In the rows, zero is written as 128.
Turns in one plane each, and the order they were made in; the first pair answered
turn R:
[143 118 126 126 125 126 128 121 118 113 122 144 142 138]  ->  [130 136 134 111 134 124 126 138 123 113 133 130 132 149]
[136 134 103 164 124  94 131 136 131 122 130 131 119 127]  ->  [ 98 147 125 127 128 121 118 155 142 125 120 115 100 129]
[140 119 119 163  95 143 133 126 125 149 111 138 106 132]  ->  [145 151 132 158 114 129 138 155 131 142 134 120 100 156]
turn D:
[133 124 132 132 163 106 127 160 121 128 136  88 134 115]  ->  [118 121 134 117 162 118 121 161 121 131 126  84 128 108]
[ 80 151 171 136 115 181 106 105 166 228  96 129  69  88]  ->  [ 93 105 144 134  93 190 117  65 123 220  70 151 114  74]
[194 168  98 127 144  95 159 134 114 118 171 107 169 178]  ->  [153 196 128 108 154 109 140 163 149 133 175  84 126 181]
[ 95 136 152 115 116 158 114 131 133 125 107 115 119 134]  ->  [110 110 135 117 104 157 118 113 114 119  99 128 141 129]
turn T:
[130 140 134 127 133 116 123 104 139 153 153 176 119 124]  ->  [104 145 149  96 136 131 114 118 137 149 142 162 114 128]
[172 142 166 127 132 101 145 138 128 126 163 115 110 125]  ->  [135 122 170  71 118 134 134 135 103 118 124 106 126 117]
[114 140 144 120 137 137 117 146 136 140 143 105 114 128]  ->  [120 106 121 117 118 149 121 115 109 129 121 124 142 115]
[130 111 129 132 155 148 113 129 135 126 126 147 151 127]  ->  [135 118 131 140 156 144 114 135 146 130 136 149 143 131]
Pairs:
(two turns a pair)
[ 98 100 129  49  79 191 145  93 109 122  66 153 138 101]  ->  [180 165 135 189 118 100 161 117 200 159 156 163  68 123] => T then D
[108 100 118 119 108 145 116 105 107 135  87 130 142 103]  ->  [ 89 151 149 112 138 137 111 146 144 141 113 101 101 124] => T then T
[123 132 124 101  83 128 118 118  73 114 160 123 164 117]  ->  [128 160 131 107 101 112 120 136  86 111 181 110 153 129] => R then D
[103 164 111 124 111 129 133 182 125 119 138 106 120 130]  ->  [138 132  84 146  98 124 148 148  99 112 133 129 154 122] => T then D
[124 114 137 158 109 150 116 109 159 148 115 144 102  74]  ->  [108 119 144 134 108 159 109 117 161 146 106 136 100  74] => T then T
[106  78 147 124 110 161 125  83 112 159  86 132 116 103]  ->  [127 143 171 162 148 118 131 127 164 173 145 106  72 133] => T then R
[118  94 130 110 112 158 131 106 119 159 110 135 113  94]  ->  [151 153 141 136 149 114 145 146 143 156 165 114  98 130] => R then D
[113 118 123 111 130 142 151 118  94 128 112 128 146 112]  ->  [120 146 134 109 149 131 155 141 103 124 130 110 138 133] => D then R
[115 171 177 122 127 144 105 158 120 131 163  79 115 156]  ->  [149 131 158 195 101 127 104 110 140 158 159 127  98 120] => R then T
[135 124 121 113 133 121 115 122 107 128 129 117 146 135]  ->  [122 125 126 107 133 126 108 126 114 129 126 116 137 131] => D then R
[181 181 132  94 140  88 185 154 100  82 134  64 133 185]  ->  [133 118 127  42 101 142 168 119  60  83  70  78 157 148] => T then R
[167 136 146 171 124 101 120 153 136 131 161  93 114 140]  ->  [168  85 116 153  96 125 124 115  96 125 121 114 157 116] => T then T
[170 138 103 121 124 105 149 111 111 115 168 152 152 121]  ->  [104 117 121  75 101 154 118 107 119 132 124 149 126  94] => T then R
[158 161 132 102 114 106 137 145 137 141 156 124 110 154]  ->  [148 112 116  85  83 133 132 109 112 138 114 144 131 129] => D then T
[137 124 121 167 127 121 122 110 156 134 117 164 111 110]  ->  [105 126 134 142 126 138 109 123 162 137 106 152  96 108] => R then R
[124 106 109  99 123 129 132 119  91 110 102 132 166 145]  ->  [137 158 130 145 148  98 129 154 153 134 147 119 108 161] => T then D
[ 97 146 144 115 105 172  97 109 163 156 106 132  92 129]  ->  [174 172 119 168 132 116 135 117 156 139 161 130 116 163] => T then R
[134 136 143 130 123 112 144 139 142 132 140 100 110 142]  ->  [137 105 131 113 110 125 147 122 108 119 119 112 141 132] => T then D
[ 95 116 115 118 126 158 108 127 114  97 104 120 143 122]  ->  [126 136 108 133 146 133 123 143 113  87 133 111 156 151] => D then R
[141 112 124 173 134 116 104 121 119 119 148 118  90 132]  ->  [127  98 125 164 120 129  94 112 116 122 132 123  88 117] => R then R
[ 99 140 129  89 142 147 118 138 134 127 128 105 110 139]  ->  [125 109  99 102 131 144 130 109  99 116 117 122 152 134] => D then D
[171 129 121 137 117 110 149 141 118 105 128 154 142 127]  ->  [137 107 128 117  99 136 133 127 119 113  98 160 134 109] => R then R
[119 115 144 159 130 141 116 127 178 157 105 116 122 133]  ->  [129  91 129 159 122 148 120 108 161 151  95 126 143 126] => D then D
[102 153 125 123 118 150 116 150 118 121 137 112 121 137]  ->  [130 150 119 166 112 133 125 136 133 133 150 129 109 132] => R then T
[ 89 110 122 124  80 149 102 118 120 119  93 155  98 119]  ->  [ 89 165 141 112 118 130 109 168 138 111 128 120  85 153] => R then R
[168  87  88 182 105 138 129  66 156 166 130 188 142  88]  ->  [ 81 176 160  89 152 161  99 160 202 162 144 111  85 126] => D then T
